Rotation paths and how fast each direction turns (degrees each step)
Each turn is a multiple of 5 degrees from 10 to 175, or 0.
Each row of a path follows its step; steps can be skipped.
Rotation 1:
step 0: [  1.5 -16.4  -9.1 -19.3   8.5 -10.4  11.9  -1.5  10.4  33.2  -1.3   0.5
  -9.3   5.7  22.6  -3.9 -26.3  18.9  11.4  13.1   1.0 -16.8 -19.7 -24.9
   3.0 -25.0   2.6  21.2  13.7 -17.8  13.9  25.8 -38.0]
step 1: [-17.1 -30.0  24.7  -1.0 -15.7  -1.9   2.0  -6.2  10.5 -25.2  33.5  -9.7
   0.1  -5.4  -6.5   5.7   9.0   5.1  25.1  36.1  -8.6 -32.9  -6.9  -7.9
  15.9  16.0  -7.6  33.3  11.2  11.2  -0.2  -6.0   3.7]
step 2: [  1.7  -3.1  17.0 -20.8   5.5 -30.7   0.2  22.7  24.7   8.9   4.6  33.5
  -3.2  -0.3 -21.4   1.2  31.0  25.3  -0.1 -16.3  -4.5  -5.5 -12.7  13.9
  -2.7  19.4  17.2   5.2  -2.5 -12.8   8.4 -22.4  26.0]
step 3: [  7.2 -29.8 -10.1   1.7  24.2   0.1  11.3  -5.2  -5.7  17.0  -2.8  -5.6
  26.9  20.1  -3.8 -38.7  13.7  -0.5 -32.9 -24.5  -2.7  -1.6  -1.1   5.0
   3.4  -9.9   5.0  39.2 -14.8 -18.5  -7.6  18.3   0.8]
step 4: [ 15.0   3.6  33.1 -22.3 -10.8  13.4 -14.6   1.0  -2.3  -9.9  11.9  -5.5
  -2.7 -22.6   3.3  -2.5   1.9 -41.9 -17.6  -1.4  -4.1  -4.2  -4.2  17.0
   3.5  -9.7 -21.0  23.2  31.1  -1.8  10.8  34.8   2.8]
step 5: [ -7.7  17.4  -0.2   1.1  -5.8 -10.5  -7.7  20.7  16.3  34.0 -27.3 -11.4
 -24.9 -21.6 -16.4   1.5  37.1   8.9  19.2  -1.8 -24.3  -1.8 -16.8  -7.0
   4.8   6.9 -30.8   2.6   0.9  11.1  16.4  10.6 -20.9]
step 6: [-16.8   9.9  -8.2  11.2 -12.4  19.4  17.8 -10.0  21.0   5.0   5.1 -11.3
   6.5  12.7  19.6 -20.2  49.1  20.9  -7.6  22.5   9.3   6.2   8.2 -19.9
  30.2  -9.5   2.2   5.4   3.8 -19.3  -4.3   2.0  22.8]
step 7: [ 12.7   6.7  28.9 -22.3 -18.2   5.4  30.0  -0.3   0.2   0.2   3.1  37.0
 -12.7 -18.0  26.5  -0.5 -10.2  10.9 -25.7 -10.4  18.7   5.3  -5.9 -13.0
  19.6  -3.7  22.7  23.2 -15.1  13.3  15.2   9.1  -5.1]
step 8: [  7.3  -7.3  -8.5   4.3   2.6  -8.0  35.0  -4.7 -25.1  19.7  22.7  -0.1
   7.3 -15.1 -35.0  -3.0  -9.8   1.5   6.3 -12.3   3.3 -20.5 -18.2   0.6
  33.8   6.4 -26.7  17.7   6.3   0.9  13.1 -12.2 -28.7]
step 9: [ -7.5 -19.4 -12.2  -2.3  34.8  -6.7  -2.0  12.3  14.2  -9.8  38.7  15.3
   4.5 -17.5  11.7  17.7  24.4   6.2 -10.3  26.9  -9.7  10.0 -14.3   4.5
   6.8   3.2 -19.7  -6.5  34.5 -26.9  10.2   3.9   4.4]
step 11: [  6.5 -18.0   1.3 -12.7 -49.0 -29.7  -4.7 -22.5  -7.4   4.4   6.5 -14.2
  -3.9  17.4 -34.3 -17.3  16.8  -5.8 -27.3  14.8   9.7 -12.4   2.5   6.6
  17.4  10.3   3.6  11.5   2.9  -9.4   8.3  16.1   9.1]
Directions:
[ -2.4  15.3   7.1   3.9  -1.7   0.6  -6.9  -2.5  -6.7   3.3 -13.5  -9.8
   2.1  -2.8   3.0  -5.1  10.2  -5.5  -1.6  -2.6  -2.7   0.9  -3.7   8.4
   2.9  -2.2  -0.5  -3.3  -5.7   2.5  -1.8  15.8   7.4]	45
[  3.6  -2.4   0.5   6.7  -6.8  10.5  -1.0   3.3  -3.0  -2.0   1.2  -2.8
   8.4  -5.8  -8.4  -2.2  -0.2   2.3  12.6  -3.4   3.4  -7.8  15.8   6.3
  10.4 -10.8  -0.5   0.8   5.2  -7.5  -0.9  -3.6   7.8]	155
[ -4.4   0.2  -5.7 -13.8  -6.1  -3.8  -4.8  -0.2   9.0 -15.9  -8.0  -5.3
   1.5  -0.6  -0.2  -3.7   2.2  13.0   7.7  11.4 -10.2   5.5  -1.5  -0.1
   5.7  -6.0  -1.3  -0.3  -3.1   3.5  -0.3  -1.8  -1.0]	80
[  8.7   0.6   1.3   4.8   5.9  -5.6  -8.2   4.6   0.8   6.9 -11.0   8.5
  -2.7  -5.4   4.2   4.4   1.9  14.2   2.0  -6.9   0.7  -4.1   5.2   4.9
  -3.4  -9.0   5.2   4.6  -2.1   8.4   3.1  -0.8 -15.0]	145
[ 10.0  11.7  -7.1   3.4  -7.0   9.1   6.4   7.0   6.6  -4.6  -3.5   8.1
   6.1  -5.3   6.2  -7.1   6.2  -8.5  -6.5   2.4   1.1  -1.6   0.4  -3.6
   4.0   3.4  -9.8  -4.8  -4.2   0.5  -2.8  -7.1 -11.8]	35
[  6.4  -2.5   3.8 -10.7  18.9   3.1   4.9   1.8  -5.9  -5.1   4.9   2.4
   7.3  -0.5  -1.1   2.5   0.5   4.9  -1.1  -2.9  -3.2  -5.0  -3.0  13.6
   9.4   8.3  -1.6  -4.2  -8.1   2.2 -10.7  -0.8   0.9]	60
Rotation 2:
step 1: [ 12.5  -7.7  35.1   1.0  25.5 -31.7 -13.1 -18.1  -9.3 -18.4 -10.1   5.7
  10.6   3.1  15.8   2.1 -18.5 -16.7  29.1 -27.0  -2.0   0.6   7.3 -17.1
 -19.5  -1.6  -3.1  11.7 -18.1  18.0  30.7  -0.5   4.7]
step 2: [-28.8 -39.0  -3.5  25.3  -3.1 -10.6   5.8   1.9   8.7  17.3  15.5  21.0
 -13.8  11.2   5.4   8.2  16.6   1.4  -2.4 -25.2   7.5   0.0  -4.6  -7.5
 -26.7 -24.9  26.0 -11.1 -25.3   3.7   0.3   8.7 -19.7]
step 3: [ -7.6   1.8   3.0   3.1   4.1   4.7   8.4 -10.5   2.8 -26.9  11.4  18.7
  33.5  -0.2  -2.3  -2.7  18.5 -23.0   5.4 -15.0  -7.2  20.7 -39.6  11.6
  -4.1  -0.6 -17.9  26.5  -5.2   4.7  39.2  16.1 -17.9]
step 4: [-19.1  19.0  42.7  17.7  -0.9  -0.7 -17.5  18.9   4.1 -13.7  24.4  13.9
   0.9   0.3  22.0  -0.7  -9.0  12.1  10.1 -32.4  14.1   5.4  -7.1   3.4
 -21.5  13.1  21.8  17.6 -22.3  -5.2 -21.0 -15.3   2.5]
step 5: [-20.6 -23.5 -12.8  27.3 -19.7 -16.8  -5.2 -17.8  15.7  -4.0   5.9  29.2
  33.2  -8.2 -24.5  21.3  -0.2  33.6 -14.9   6.0   4.9  12.6 -13.2 -18.1
  -0.7  17.8  -1.3  12.0  -6.2 -13.5   5.1  13.4  -2.8]
step 6: [ -2.1  20.8  17.0  -5.0 -12.8  -1.5 -45.4  -2.8   0.0   7.0  11.6  25.3
  11.4   0.3  21.3   5.0  -9.9 -12.4   8.6 -13.4  13.5  22.1   5.5  19.7
   5.9   6.0  -9.1 -12.4   4.7 -26.1  43.2  -8.4  -1.0]
step 7: [-14.8 -23.0   7.0   1.0  -8.6 -38.0 -13.6 -32.7  -2.2 -17.6  -4.5  12.7
 -24.6 -32.4  20.6  13.9  -9.6   4.0 -20.1 -25.6  -5.5  19.2  10.5  -5.4
 -10.6  13.3  17.3  13.7   8.5   0.1 -18.4  -0.3  -3.5]
step 8: [-11.0 -15.7  -4.4   8.4  25.1 -18.8 -22.4 -20.8  -2.7   9.8  -8.2  16.7
  11.4  11.2 -16.5  21.0   4.6 -15.6  16.8 -26.6   9.4 -15.4   5.7 -20.4
 -12.1   5.7 -12.0  -0.2  -6.2   9.8  43.0  15.8  23.5]
step 9: [  2.3 -11.0   9.1   9.7   7.7   4.5  -9.3  -6.8  19.8   3.8   4.4  18.0
  -6.6  -3.1  46.0   5.3   5.6 -13.6 -24.6 -30.8  13.5   9.6  -9.0  13.3
 -12.9 -27.7  10.9 -15.7 -21.1  16.5  12.4  10.5 -34.0]
step 10: [-35.2 -14.8 -14.9  13.4   5.1   1.5  14.9 -12.8  -6.3 -28.9  17.1  -1.3
  13.1 -13.4  -0.1  -9.6 -11.4 -14.9   8.9 -25.5   0.6   7.1 -23.5  -2.0
 -17.2   6.3  14.1  47.2   3.5  11.5  15.5  17.1   9.7]
step 11: [ -7.4  -1.2  45.3  29.4   2.7  20.4 -20.5   9.9  25.2   4.7  -2.6  13.4
  25.0  20.4   5.2  25.0  13.7   1.3  -3.7 -16.0   8.2   2.9 -22.3 -13.4
 -16.3   6.0   8.1   9.0 -22.8   3.9   6.7 -24.6  12.8]
Directions:
[ -7.7   6.9   3.6  -6.4  -9.8   0.0  -3.2  -4.6  -3.6 -17.8  -4.9  -1.5
  -2.9   3.5  -5.0  -5.0  -0.5  -8.4  -0.6  -4.0  -3.3   2.7  -5.3   7.0
  -6.2   7.7   3.0  -4.3   7.8  12.6  -6.5  -6.7   5.2]	110
[  4.1   3.1  -7.8  -1.8 -10.5   2.0  -4.5   6.9   4.4  10.2   0.6  -5.8
   2.0  -4.2  -3.6  -5.1  -2.9  -4.0   4.0  -3.1 -14.0 -14.8   4.1  -4.5
   3.4   5.5  -3.8   2.4   2.6   7.5  -4.5  -5.9 -13.5]	0
[ -4.2  12.0  -6.3   3.8   5.3  10.7   6.3   6.8   2.6  -4.9   4.8  -2.6
  10.5  -0.4   0.7  -6.4   3.6   6.8 -11.8  -9.6   5.4  -8.5  -8.4   4.7
  -0.6   1.7  -0.2   5.3 -11.2   4.4  -2.7   4.8   2.0]	55
[  4.6  -8.7  -6.2  -7.1  -6.2  -3.3   8.8  -4.2  -5.3  10.7  -4.8   4.2
  -1.5   5.0  -5.5  -2.0  -3.4  -0.5  -0.1  -4.4   6.4  -1.6 -18.2  -0.9
   6.9  13.0   8.1   5.1   3.4  -1.8   0.2   6.9   2.0]	145
